Each row of M is roughly a mix of the hidden directions of one of 3 groups.
M, 101 rows:
[[-17  34 -20 -23  24 -20   1  15  24 -17]
 [-37 -16  28 -18   7  -4  22   5  26  20]
 [-13  -2  -3 -36   2  -2 -10 -26  40 -23]
 [  6  18 -10 -25 -12  -1 -13 -28  23 -40]
 [-25 -37  28 -26   8  15  -2 -13  16  14]
 [ 27  13 -11  44 -13   2  -3 -16 -30   9]
 [ 21   5  11  13 -40   0  -8 -38   0 -23]
 [ -3  41 -35 -16  14 -13   7   2  22 -17]
 [ 23  -5  -8  27 -32  -3   0 -28 -19 -29]
 [ 10   8 -50  11  17 -12  10  16  -3 -28]
 [ 22   2  -3  40   2   5  -8 -30   0 -36]
 [ -2   9 -43  -8  19 -19  11  26  16 -24]
 [ 15  27 -42 -12   8   5  -9  14  -3 -34]
 [-19   0 -31  -4  31  10   6  12 -15  39]
 [ 40   6 -27  23 -10   4 -19   7 -18 -24]
 [  7  -7 -29  16  11   1  -2  26 -41  26]
 [ 29  11 -29 -11   8   9 -47  -6  -6   3]
 [-12   0  16 -27  -1 -38 -17  -5  34  18]
 [ 25  36 -29  32  -5 -11   1  -7 -13 -15]
 [ 11  10   6 -11 -26  -8  -6 -19  33 -42]
 [-16  -9  43  -9 -12  27   9 -11   5  32]
 [-26  -7  -4 -35  36   2  -7  21   6  25]
 [-19  29 -21 -24  24  12  17  18  21  19]
 [ -9  18  34  30   7  17  25  -6 -12  27]
 [-29 -33   3 -34  -8  -5  23   5   9  24]
 [-11   2  -2 -35   3  -4  -9 -22  36 -34]
 [-33  -8   6 -31  -4   2  39  18   9  16]
 [ 21  -9 -21  25 -13  16 -14 -22 -27 -31]
 [ 15   4  10  -4 -21   8 -33 -11 -17  45]
 [  8  -3   5  26 -29   5   9 -44 -26 -10]
 [-16 -10  -6 -31  32  -5  -9  35  23  13]
 [-35 -21  18 -38  15   3   6   1  26   5]
 [ 27  36 -27  32  -9  -9   0   0 -20  -5]
 [-13 -32  19  20 -11  23  22 -25   1  25]
 [  6  -6  31  22  -8   9   6 -21 -18  43]
 [-27  -3  -9 -37  26  -3   0  29  12  23]
 [ 19 -23  -6  46 -15  -8  12  21 -19  13]
 [-19  21  26 -33  14 -13   4  29  17  17]
 [  8  33 -12 -27  11 -16 -16  35   7 -20]
 [ 21 -10 -23  20 -16  17 -17 -27 -20 -31]
 [-23 -39  22 -32   4  12   0  -7  15  20]
 [  6  -2  28  47  16  16 -15 -19 -16  -5]
 [  2 -51  29   1 -12  24  -2 -12   3  -1]
 [-33   9  13 -11  16   5  24  16  12  41]
 [-23 -41  31 -24   7  12  -7   3  10  18]
 [-14  -3  50  -2  -5   7   3 -12  -8  38]
 [ 16 -24  16  34 -21  18   5 -11 -30  19]
 [ 22  26  -8  47  -2  10   3 -14 -25   3]
 [ 24   2  -6   2 -16  13 -30  12 -13 -46]
 [-10 -14  39   8  -6 -12   1 -24  -2  42]
 [  9 -20  -4  18 -20  23 -16 -37 -21 -24]
 [-11  54  -2 -19  21  -8  -6  20   6  -1]
 [-29   0  29 -28  10 -18   9  19  27  18]
 [ -3  39 -25 -19  21  -7  -2   1  28 -23]
 [-26  -7  34  15   5  -2  38  17  -9  21]
 [ 12  15  14  25 -26  13   2 -44 -20   4]
 [ -3  22   0 -23  14 -21  10  26  31  32]
 [ 26  36  -8  36 -11  -5  -3   0 -30  -3]
 [ 25  15   6  22 -34   4  -5 -34 -17 -20]
 [ 17   5 -24  17  -7  27  -9 -22 -34 -27]
 [-26 -32  19 -40   5   6  -2  -7  18  17]
 [-15 -31  -5   3  26  -6  11  31  29  23]
 [ 16 -14  37  17 -25  24  -7 -13  -5  28]
 [ 21  31 -25  38 -11  -9  12  -9 -21  -9]
 [-18  10  10 -30  12 -16  11  27  36  21]
 [-11  16   3 -30  18  11 -20 -37  13  27]
 [ -3 -23  -4  13  17 -10  10  49 -15  23]
 [ 19  13  14  26 -24  11  -2 -45  -6 -16]
 [-13  43 -15 -17  13  -2   7 -38  11   5]
 [ 24  12 -41  10  -1   0 -17  -6 -18 -36]
 [ 27  29 -18  38 -14  -5   3  -5 -27  -3]
 [-13 -12  34  21   2   1  18 -17 -19  39]
 [-23 -31  10 -43   9   1  -6   8  26   7]
 [ 12  17 -36 -16   4  -4 -14  21   8 -41]
 [ 20 -44  12  23 -28  16   5  -3 -18   5]
 [-15   7   1 -46  -8  -7  -3  12  -4  41]
 [ -8   7 -23 -50 -13  -3  17  17  14  18]
 [ -8  47 -16 -27  16  -6   2  21  17  -6]
 [ 13  -6 -33 -20  -4  -1 -29 -27  21 -26]
 [ -9  -6 -19 -44  -8   0 -31 -14   7  26]
 [  8  21 -36 -26   4 -11 -20   7  14 -34]
 [ 18 -12 -17   5 -20  29 -17  -1  -5 -45]
 [ -1 -25  -2  19  25   4  -3  25 -27  38]
 [ -9   2  32   3   1 -13   4 -26  -7  49]
 [ 12   7  26  42   7  11 -20 -24 -23  -2]
 [-18   0 -13 -49  -1 -10  12  27  22   5]
 [-28 -30  22 -37   9  11   3  -3  22  11]
 [ -7 -20  24   9  -3  -6  22   8  26  45]
 [ 18   2  19  50   2  10 -12 -20 -23 -10]
 [ 16   2 -30 -34  -2 -10 -37  20   9  -9]
 [  1  25 -39  -9  24 -20   4  23  -4 -25]
 [-34   4  21  12   8   6  44  -2   7  22]
 [-14  -3  19  22  -7   2  27  15 -17  45]
 [ 31   2 -23  18 -14  10 -30 -18 -26  18]
 [ -4 -12  11  22  20   5   8  27 -25  42]
 [ -1 -33  -8  10  30  -9   1  43 -16   6]
 [ -6  35 -30 -24  11 -23   3  10  21 -21]
 [ 24   5 -37 -13   0   4 -38 -19  -8 -18]
 [ 12  -2 -48   8   0  11  -1   0  -3 -42]
 [ 33   8 -16  25 -22   1 -10 -21 -13 -34]
 [ 12  25   4 -14 -19   4 -15 -35  17 -36]]
One row of each group comes first, with its name. Which group is each row after those in?
[-18 -34  11 -42   5   7  -3   6  29  -2] -> E
[-13  12 -18 -47  14  -1 -14  -9  17 -27] -> G
[ 26   0 -18  21 -13  18 -19 -19 -31 -27] -> Z

[ 14 -45  28  11 -22  20  -7 -12 -14   7] -> E
[ 29  22 -21  -3   1 -30 -29  21   1 -21] -> Z
[ 16 -32  27  12 -24  11  -4  27 -25  11] -> E
[  7   7  41  -9 -15 -11 -26 -21  -2  33] -> Z
[ -8 -11  -1  21  16   1  18  32 -27  37] -> G
[ 17  -9  24  39  13   8 -33 -11  -9 -20] -> E
[  8  15 -40 -11  11 -25 -12  16   7 -35] -> Z
